(in the rows, 128 means zero)
Each path below is one point turned by a fixed rotation once a step. After each direction that follows a path, write how fast that rotation turns it, in deg/step (0 if it stays still).
Each turn is a multiple of 5 degrees from 10 to 175, or 0.
Each row of a path follows its step; steps can be skipped.
Rotation 1:
step 1: [114 136 133 127 133 134 141 130 133 136 120 136 124 122 134 129 116 116
 134 119 133 137 124 137 134 143 124 136 135 128 138 126 124 124 121 127
 131 130]
step 2: [137 135 117 125 125 135 140 136 128 142 122 135 134 130 131 128 126 126
 128 125 135 111 121 126 133 126 137 119 128 128 130 127 111 131 122 129
 137 138]
step 3: [131 138 128 129 120 132 133 120 125 134 135 133 119 136 131 136 129 125
 141 130 124 129 116 122 132 129 119 128 124 131 150 142 126 125 140 128
 135 133]
step 5: [121 123 119 126 136 139 147 119 130 143 132 135 135 135 130 136 119 123
 134 134 134 120 129 125 126 130 130 123 118 132 130 121 114 127 134 124
 124 126]
step 6: [129 126 126 144 124 135 143 131 133 131 129 138 124 125 126 138 131 117
 132 122 135 131 112 127 142 129 121 124 125 126 136 138 134 118 121 122
 126 133]
step 7: [133 136 120 123 130 136 130 140 136 137 123 122 121 133 124 139 128 132
 134 113 120 126 133 135 136 136 128 122 123 122 136 131 109 128 128 133
 122 128]
step 8: [128 127 120 120 135 137 125 123 123 125 131 143 139 135 130 142 121 121
 135 133 131 127 124 122 128 138 133 139 120 124 144 130 117 117 128 126
 132 130]
step 10: [120 128 121 128 129 140 134 132 135 140 120 133 112 128 129 125 127 119
 131 119 130 118 119 133 118 137 125 128 130 131 143 120 112 127 129 129
 129 121]
step 12: [126 144 137 118 134 134 144 137 140 131 141 126 125 133 136 140 120 130
 129 125 123 132 122 127 127 126 122 123 126 129 142 135 123 127 133 126
 130 135]
step 13: [124 123 129 126 123 132 132 131 142 130 118 131 126 135 132 131 120 121
 133 143 139 122 120 140 136 147 129 127 119 129 136 127 117 125 127 127
 136 127]
Directions:
[126 127 129 126 134 130 128 129 127 128 129 129 125 124 131 125 131 127
 127 129 130 130 125 125 128 128 128 131 127 126 132 129 129 125 128 129
 129 125] | 160
[129 127 129 130 128 127 129 125 128 130 124 126 130 126 126 129 126 126
 126 129 123 132 125 127 127 126 127 130 129 126 129 133 129 128 130 124
 127 131] | 130
[127 128 126 128 128 128 126 131 130 123 126 132 128 128 127 130 125 127
 125 123 126 126 128 126 124 129 129 131 133 127 129 127 128 128 129 126
 128 126] | 35
[127 132 126 133 130 129 131 127 128 127 125 128 127 125 127 127 130 125
 129 124 130 127 129 126 128 125 125 126 129 125 126 125 127 129 127 129
 128 130] | 80
